In the rows, zero is written as 128.
Each path below is one point turned by a fixed rotation once a step. After each direction that follows a path, write how fast that rotation turns it, in deg/step (0 if it stays still).
Each turn is a multiple of 5 degrees from 10 to 175, or 0.
Each row of a path follows its step; steps can be skipped.

step 1: [132 127 135 127 132 137 128 123 130 123 133 120 125 124 133 137 130 132
 128 137 135 124 127 135 127 126 123 124 140 135 139 126 122 132 126 129
 122 130 133 131 124 123 121 136 122 142 126 123 127 118 136 120 141 129
 126 127 132 124 132 125 125 126 128 137 122 129 129 133 128 128 128 134
 123]
step 5: [127 123 113 130 128 137 124 135 135 114 135 132 122 122 138 135 125 129
 124 127 129 136 127 126 127 126 123 127 124 129 138 133 137 139 132 133
 127 127 128 122 139 127 130 129 122 126 127 127 131 127 124 122 131 124
 131 136 119 130 133 125 123 127 122 134 125 115 124 138 130 130 127 133
 128]
step 9: [135 134 121 136 130 131 130 130 123 122 135 133 132 132 132 121 139 129
 119 135 128 131 130 129 120 129 121 127 144 128 128 128 121 129 135 131
 123 133 136 135 129 127 133 137 121 134 131 128 123 138 131 127 132 127
 126 127 131 131 135 124 114 135 123 134 126 134 124 136 127 125 128 135
 124]
step 11: [129 123 124 124 126 133 137 127 134 115 124 134 124 129 124 135 127 136
 131 131 124 134 120 132 126 118 115 127 130 125 126 138 131 130 125 120
 121 136 125 132 134 134 125 133 131 122 127 116 128 126 127 122 126 126
 125 122 128 123 126 134 131 134 116 140 127 132 124 128 125 128 118 134
 125]
step 17: [133 128 123 127 123 125 139 127 127 122 140 115 123 123 136 119 129 134
 128 120 132 123 123 130 129 129 122 131 131 129 127 133 127 127 132 121
 128 138 138 129 127 136 131 132 129 128 131 126 120 123 135 136 136 136
 121 130 131 123 139 134 121 136 122 138 124 125 121 132 128 121 124 134
 128]
step 18: [131 129 131 131 123 136 129 119 132 126 134 127 125 128 127 127 134 125
 129 130 128 124 131 136 123 132 129 128 127 138 129 124 131 135 127 128
 123 130 133 127 134 122 132 145 133 143 123 120 128 131 124 131 134 126
 129 139 127 131 126 131 125 132 129 142 119 128 127 137 138 121 120 120
 130]
step 22: [134 122 122 129 126 136 138 135 135 113 143 131 127 125 121 130 123 135
 131 128 123 132 127 122 133 123 124 118 120 132 133 136 124 135 131 130
 123 135 127 128 131 129 134 135 130 128 130 129 125 126 132 131 124 128
 135 121 124 128 127 136 121 129 123 133 125 132 118 125 133 125 121 134
 128]
[130 129 126 128 126 128 126 127 129 127 129 130 128 128 128 128 129 127
 127 128 126 127 129 127 126 127 126 127 128 129 128 127 128 127 128 128
 128 128 127 125 128 127 128 128 129 129 128 129 127 130 126 127 129 128
 128 128 129 130 130 129 131 128 124 126 128 129 130 130 129 125 127 127
 129] : 115

step 0: [124 138 130 130 126 133 126 129 127 126 131 118 137 135 141 123 126 136
 126 120 127 128 131 124 132 129 126 128 130 133 135 136 127 125 132 121
 132 129 122 127 134 132 123 122 123 120 123 141 121 127 124 131 126 125
 134 125 130 129 134 129 128 130 136 133 130 131 129 134 131 126 126 128
 125]
step 4: [133 132 124 116 130 124 136 129 127 133 130 126 124 129 130 131 127 124
 118 128 128 126 129 122 128 129 123 128 132 134 130 123 131 128 123 126
 131 123 118 126 126 131 121 128 125 133 125 131 136 127 128 124 125 118
 128 129 120 119 127 130 131 127 137 114 136 123 125 140 133 126 129 129
 127]
step 12: [130 127 133 136 124 127 132 135 130 131 122 117 129 130 130 127 133 133
 123 129 127 122 124 130 134 132 130 132 130 134 133 122 126 122 130 134
 129 134 128 138 134 132 117 140 129 121 128 129 125 128 129 130 127 130
 120 123 131 122 133 122 140 134 129 127 124 125 130 132 126 126 125 121
 123]
step 13: [132 133 134 133 132 126 126 133 126 123 128 134 125 127 129 125 127 124
 136 126 128 125 127 127 128 142 126 133 123 137 124 139 126 123 132 136
 127 133 138 120 127 125 119 124 125 129 123 124 123 131 125 125 122 127
 126 128 127 129 132 117 129 127 129 134 141 128 133 130 127 128 132 121
 124]
step 14: [127 133 124 134 134 132 123 129 123 119 130 125 131 128 123 125 126 123
 135 125 128 129 135 131 124 119 128 131 124 126 116 134 128 133 135 127
 129 132 129 130 130 122 131 112 132 129 122 125 137 127 127 122 122 125
 124 130 130 135 129 131 117 128 121 130 127 131 120 132 127 126 123 135
 128]
step 16: [125 123 135 124 129 124 123 126 134 129 134 130 120 127 134 133 126 127
 124 138 124 126 129 129 135 139 130 125 128 127 136 132 116 127 128 122
 132 123 121 122 122 123 123 137 124 127 124 131 121 134 130 138 127 123
 124 129 128 125 130 133 129 125 134 127 132 119 126 127 128 126 130 120
 129]
step 24: [133 117 134 136 127 136 125 132 129 131 126 129 132 124 127 135 131 118
 127 124 128 133 123 131 128 139 123 134 124 125 124 130 129 123 126 134
 117 127 118 133 124 135 121 137 125 138 129 127 128 128 129 133 128 138
 135 129 127 132 123 127 135 128 125 125 129 128 126 130 131 127 128 123
 129]
[128 126 128 130 127 127 127 128 127 126 128 126 130 128 128 128 128 128
 128 129 128 128 128 128 125 124 129 129 128 127 128 128 130 125 126 128
 128 127 127 129 129 128 129 128 128 127 125 129 126 128 129 129 129 128
 127 129 129 130 126 129 130 128 127 130 126 131 128 130 129 127 129 127
 126] : 120
[130 127 128 129 127 128 129 127 127 127 129 127 124 127 128 125 129 129
 128 127 127 127 126 129 128 129 129 129 127 128 126 128 127 129 129 129
 127 130 131 129 129 125 128 129 127 127 126 127 126 129 128 128 127 128
 127 130 127 127 127 128 129 127 129 127 126 128 127 128 127 130 124 129
 128] : 20

step 3: [124 124 128 139 124 132 117 130 129 123 131 131 128 138 137 129 134 133
 126 125 132 125 126 134 135 130 127 118 138 117 126 128 121 119 131 132
 129 118 128 124 123 127 129 126 116 127 127 137 129 131 141 114 130 124
 138 126 131 130 124 130 125 127 125 129 124 128 125 125 122 123 128 130
 123]
step 5: [139 134 125 128 130 137 125 120 126 125 130 126 135 128 133 130 124 124
 136 126 119 122 131 138 136 128 125 129 121 118 125 126 124 129 124 128
 128 129 134 138 133 122 126 126 121 126 125 121 128 125 139 127 124 129
 132 116 134 132 136 131 129 133 116 125 126 125 122 127 119 137 123 121
 128]
step 7: [120 132 124 128 122 128 133 124 131 134 131 138 127 132 135 129 134 129
 138 130 130 130 131 131 127 124 135 120 128 122 119 124 124 126 128 129
 125 123 134 128 134 127 115 122 115 124 120 133 126 130 126 117 118 135
 135 122 127 122 131 125 123 133 138 120 131 126 128 129 126 128 118 135
 125]
step 9: [133 127 128 126 131 132 130 118 137 118 136 129 130 129 140 125 127 124
 123 113 130 124 135 131 124 128 128 123 129 126 125 124 122 121 121 130
 132 119 131 136 123 125 132 131 122 133 129 128 120 129 123 140 128 125
 141 124 133 129 139 131 128 125 130 121 123 130 128 124 123 135 124 136
 128]
step 15: [125 133 129 129 133 128 123 121 126 129 128 125 128 124 143 135 131 123
 130 135 125 126 128 130 126 129 126 130 123 121 124 130 127 126 130 147
 127 128 132 129 131 120 126 125 118 126 123 130 121 126 130 128 128 121
 143 127 119 127 124 124 124 139 126 122 131 115 127 121 117 127 122 129
 128]
step 18: [131 137 128 125 123 130 131 125 130 119 132 131 130 126 128 134 129 129
 130 135 123 121 124 127 125 133 121 121 137 117 131 124 124 118 128 132
 118 126 145 135 129 125 139 134 119 123 123 126 127 121 129 128 124 129
 132 121 127 124 125 130 128 120 134 120 132 127 131 129 123 139 123 132
 124]
step 23: [126 142 122 121 118 137 123 120 138 125 124 118 127 125 128 133 133 130
 133 128 127 113 123 125 131 125 120 129 125 120 130 122 122 126 124 132
 121 130 139 125 122 123 125 122 122 127 130 127 126 125 124 127 126 119
 136 121 127 125 129 132 126 130 131 128 131 122 131 129 134 134 119 132
 123]
[128 129 125 127 128 127 127 128 126 129 127 127 129 130 129 130 128 125
 128 130 129 127 125 128 129 129 130 128 127 127 127 127 128 129 129 128
 128 130 128 128 125 130 126 127 127 128 128 127 127 128 127 127 126 126
 128 128 128 128 130 129 126 129 125 129 128 128 128 125 129 129 128 127
 131] : 40
[128 127 127 127 128 131 131 129 128 128 126 130 126 129 128 126 128 126
 130 130 127 128 127 126 128 131 129 126 127 129 126 128 128 129 128 126
 126 128 129 128 128 128 129 128 129 129 130 125 129 127 130 127 127 130
 128 128 128 128 125 128 128 128 129 128 129 128 127 129 129 130 127 129
 126] : 60
[129 127 128 129 130 127 127 130 127 127 129 127 129 131 127 127 127 130
 126 128 126 128 128 128 129 130 129 127 128 128 128 127 128 126 130 128
 125 129 126 130 127 128 130 127 129 129 128 128 129 130 131 129 128 127
 129 127 128 126 129 129 127 126 130 127 129 131 130 129 127 128 130 127
 127] : 45

step 0: [128 121 125 131 130 123 133 128 137 132 128 126 126 135 134 140 131 119
 123 122 126 127 126 133 125 123 127 123 126 130 131 126 123 131 123 129
 126 128 127 128 136 126 130 121 134 116 136 124 128 128 132 123 148 128
 121 138 126 127 124 129 127 131 132 128 132 132 131 138 128 126 125 126
 119]
step 7: [133 129 118 128 133 121 126 136 133 131 135 135 123 127 126 121 126 129
 129 130 127 119 127 129 122 127 123 132 122 134 128 124 130 129 133 126
 137 138 129 121 120 132 123 124 126 128 131 116 131 112 128 132 127 125
 130 135 129 137 122 131 121 124 130 122 124 130 138 127 126 124 125 135
 128]
step 8: [128 129 135 127 127 123 125 140 121 118 134 130 126 128 131 131 129 133
 125 126 142 138 126 124 124 134 130 120 124 129 133 128 126 131 119 126
 127 126 115 124 135 136 127 121 131 127 134 128 126 125 125 122 130 119
 132 131 130 133 124 131 123 121 131 139 130 122 136 131 127 127 131 134
 122]
step 9: [132 126 118 135 125 125 126 120 123 134 137 123 138 134 132 122 122 131
 132 130 125 122 136 122 132 126 121 127 132 124 130 129 129 124 116 130
 130 126 115 124 127 123 123 121 128 128 136 134 121 125 130 119 128 131
 139 135 125 126 135 124 126 128 131 130 133 137 133 128 127 130 133 129
 124]
step 16: [123 130 135 124 130 134 126 136 126 135 130 128 129 133 123 115 132 133
 130 135 125 132 125 119 117 127 126 128 129 131 125 122 123 127 121 136
 126 133 118 132 130 132 128 125 122 123 126 127 127 122 118 120 127 118
 124 125 122 128 114 125 124 128 129 121 130 132 120 126 124 136 129 124
 126]
step 19: [131 128 127 130 123 125 136 130 144 129 126 133 129 134 130 129 124 125
 130 133 138 133 123 126 123 128 134 126 121 129 135 122 120 126 134 128
 137 133 134 129 127 136 135 122 121 127 130 127 119 130 127 132 130 128
 123 123 123 134 125 134 116 131 132 122 132 129 133 133 117 125 133 127
 119]
step 23: [125 130 126 123 128 135 120 131 131 130 131 124 138 127 119 129 134 118
 123 118 120 130 126 130 134 123 135 130 127 131 132 126 132 118 131 134
 127 122 140 132 137 137 125 130 126 130 136 129 127 123 127 123 130 130
 126 141 133 132 125 126 136 123 122 128 127 133 124 135 123 132 135 128
 131]
[127 127 129 129 127 127 129 129 129 126 128 130 129 127 128 128 128 130
 128 130 129 127 129 129 129 126 129 131 126 129 128 130 128 126 132 130
 130 130 129 129 128 130 128 128 128 127 126 127 126 128 128 127 126 128
 128 129 128 129 126 126 130 131 128 129 127 127 127 128 127 128 129 129
 128] : 85
[130 128 129 128 130 128 129 128 126 127 125 127 128 128 128 128 131 126
 128 129 131 129 128 127 128 129 126 128 128 129 130 127 129 127 128 128
 129 131 127 127 129 129 128 126 128 127 128 127 129 131 127 128 127 128
 126 127 128 127 127 129 127 131 127 129 128 129 128 129 129 129 127 127
 127] : 130
[128 127 127 126 128 126 126 126 129 127 129 127 128 128 128 129 130 128
 128 127 127 130 127 128 129 129 128 128 126 130 129 129 130 128 127 128
 127 129 127 130 131 126 131 129 129 127 127 130 128 128 127 128 125 129
 128 130 127 129 129 130 129 127 127 130 128 128 128 126 127 128 126 130
 125] : 120

step 1: [120 117 130 127 124 133 129 113 134 133 130 132 127 124 120 129 131 134
 122 125 132 127 128 125 136 126 134 132 134 128 129 109 117 132 130 128
 136 120 132 120 130 130 135 131 121 122 134 113 133 124 133 129 128 123
 128 123 123 125 129 131 124 128 125 127 130 132 133 124 127 126 130 128
 117]
step 8: [123 129 124 125 130 134 124 120 131 133 130 125 117 115 135 120 129 136
 127 133 137 121 131 136 133 137 132 129 121 120 130 126 123 141 125 132
 135 131 133 124 129 137 118 130 130 128 133 129 128 127 136 128 137 136
 132 117 128 129 131 131 124 120 122 130 130 126 131 128 134 124 125 119
 122]
step 13: [125 131 129 124 133 128 128 124 118 125 123 135 134 113 142 120 120 130
 124 133 136 121 128 126 133 128 134 140 130 127 128 121 118 127 130 128
 134 129 120 132 121 129 130 134 123 122 138 124 135 131 127 134 129 130
 130 120 129 139 128 126 133 126 129 130 119 126 137 127 120 126 131 125
 125]
step 15: [132 118 127 127 128 132 127 128 126 134 126 133 136 117 127 126 134 126
 120 131 127 123 126 115 130 141 133 120 123 123 132 118 131 129 134 124
 137 125 126 119 131 133 116 132 131 123 136 123 129 126 130 125 134 124
 130 125 125 144 127 122 132 130 125 126 120 124 132 130 122 133 119 126
 128]
step 16: [129 123 125 129 125 129 131 124 130 138 133 130 126 112 134 132 122 132
 135 131 127 123 129 131 132 133 135 131 129 131 128 130 129 130 134 123
 136 130 133 126 126 129 132 132 123 126 135 121 136 127 129 127 139 120
 134 110 125 125 137 125 125 137 123 131 127 135 139 121 122 131 132 126
 117]
step 21: [120 131 130 133 134 135 132 127 132 129 134 128 120 114 134 115 128 130
 130 134 135 130 129 128 142 134 131 131 121 122 137 127 129 130 132 118
 137 129 127 128 130 125 123 127 120 126 138 119 128 134 127 124 129 131
 139 130 122 128 125 127 128 126 141 126 125 125 134 132 126 125 137 122
 133]
step 23: [130 126 131 125 132 128 122 130 139 127 134 127 135 117 127 123 131 141
 121 130 124 115 128 127 132 136 126 128 118 119 136 123 121 131 126 126
 127 127 127 127 124 129 125 134 124 122 139 124 127 126 132 115 137 127
 138 124 130 131 127 126 133 131 123 126 140 119 128 126 133 129 135 129
 124]
[130 128 127 128 127 128 129 128 127 128 128 127 125 129 127 129 132 130
 130 127 127 125 128 128 127 128 129 128 128 128 128 128 126 129 129 130
 129 128 129 126 129 129 127 127 130 127 129 128 128 127 128 128 128 126
 130 125 126 128 127 128 126 129 127 129 130 130 126 129 128 129 126 129
 125] : 45
[128 128 127 128 128 126 131 127 128 129 125 129 126 129 127 129 126 128
 128 130 129 129 127 129 131 128 130 129 128 127 127 128 129 127 130 129
 130 127 126 128 127 128 127 130 128 128 129 126 128 125 127 131 127 127
 128 128 130 128 129 127 127 129 129 129 129 131 128 128 126 127 129 128
 128] : 125
[127 130 130 128 128 129 128 129 128 127 127 128 126 128 133 127 127 130
 131 127 129 131 128 130 128 129 130 129 128 129 127 127 126 129 126 127
 129 129 129 127 127 127 127 127 128 129 128 127 128 128 127 128 127 128
 127 128 127 126 127 126 129 125 129 131 127 129 130 129 128 128 128 127
 128] : 85
[126 130 126 127 127 127 127 129 129 128 128 129 130 128 130 128 129 128
 128 128 128 130 130 128 130 128 129 126 128 127 128 128 130 128 129 127
 129 128 124 128 129 128 127 127 127 128 129 130 124 129 125 127 131 128
 128 127 128 127 126 128 128 131 127 129 128 128 129 129 127 127 130 130
 127] : 10
[129 132 129 129 128 128 128 128 126 126 127 129 126 128 130 126 128 126
 129 127 126 127 128 125 127 129 128 130 129 130 129 128 128 128 130 129
 127 128 127 127 130 127 130 127 126 129 126 127 128 129 127 128 129 126
 129 128 128 128 129 127 129 128 128 126 128 127 126 128 128 126 131 126
 128] : 100

step 4: [125 123 136 120 132 127 133 125 126 123 128 125 126 128 126 123 124 121
 130 132 119 134 134 137 138 127 132 123 130 125 122 122 121 128 132 118
 130 119 132 133 132 124 130 130 122 141 133 132 129 121 126 129 133 125
 135 131 132 131 124 129 116 130 134 133 127 125 132 130 124 114 130 128
 127]
step 6: [127 121 130 139 131 126 133 131 125 130 129 136 125 141 136 137 123 131
 125 129 126 128 135 123 132 122 125 120 126 123 138 133 128 121 121 123
 130 127 132 136 136 124 132 130 129 126 125 135 124 133 125 126 126 135
 134 122 120 126 127 127 126 125 121 128 130 127 117 123 126 142 131 126
 130]
step 7: [125 118 131 128 126 130 129 129 129 124 128 132 124 129 137 122 118 126
 129 125 120 123 124 120 128 126 127 125 134 124 122 125 120 122 126 124
 133 121 126 135 119 124 132 136 127 128 124 128 122 125 118 122 132 135
 127 119 121 133 120 127 127 133 133 135 120 124 126 131 126 123 122 120
 142]
step 11: [135 127 134 129 124 135 127 130 132 126 131 133 126 138 134 123 132 130
 121 130 128 134 128 122 135 129 127 130 124 131 124 125 113 128 126 131
 132 125 135 122 134 133 136 126 136 125 127 134 117 122 117 135 132 128
 132 127 121 128 120 118 130 127 134 124 128 128 138 127 132 132 121 128
 135]
step 17: [125 116 129 130 129 123 131 119 124 122 124 134 118 129 122 128 134 134
 125 131 123 125 130 136 135 123 125 119 135 130 123 124 135 134 126 131
 134 132 135 133 135 126 133 127 126 124 125 134 126 127 131 129 131 131
 130 124 131 136 124 116 122 140 123 135 127 131 139 134 124 125 126 131
 123]
step 21: [127 122 122 130 131 127 130 135 132 131 126 130 125 143 126 130 125 131
 125 128 134 131 131 129 129 119 126 129 125 131 120 130 126 135 126 128
 131 123 138 125 133 127 130 129 130 126 127 143 133 127 123 128 133 135
 123 122 135 137 137 128 125 135 127 140 123 134 116 137 128 129 129 129
 129]
step 22: [121 122 127 133 125 127 125 127 120 129 115 128 121 127 134 124 125 127
 125 131 131 133 134 126 137 129 129 123 128 123 132 133 124 128 122 133
 138 115 128 123 123 126 133 133 118 131 128 135 133 131 125 132 135 123
 138 126 121 130 126 125 115 128 132 127 122 124 122 137 129 128 139 126
 130]
[127 130 128 128 127 126 129 127 129 127 128 130 128 128 128 128 130 127
 128 127 129 128 130 128 129 128 125 128 129 130 129 128 131 130 128 130
 129 126 129 127 129 126 128 127 126 127 128 129 129 129 131 125 129 127
 128 127 127 130 131 128 129 128 125 129 127 129 127 128 126 129 129 130
 130] : 90
[126 127 128 128 128 129 131 126 128 127 128 129 129 126 129 128 128 128
 130 126 130 130 125 129 128 130 129 129 128 127 125 128 127 126 127 128
 129 127 128 131 126 126 129 128 127 128 128 130 128 127 129 128 129 126
 130 130 128 128 129 129 127 129 129 127 127 127 129 129 129 129 128 127
 128] : 120
[127 126 127 127 127 127 128 127 127 129 129 125 127 129 126 130 129 126
 129 130 129 131 128 130 130 129 129 128 128 128 130 129 129 127 127 129
 128 128 129 127 126 127 127 130 127 127 130 126 126 130 128 128 127 128
 127 129 130 130 129 128 126 128 128 127 127 128 130 128 127 126 130 126
 127] : 80
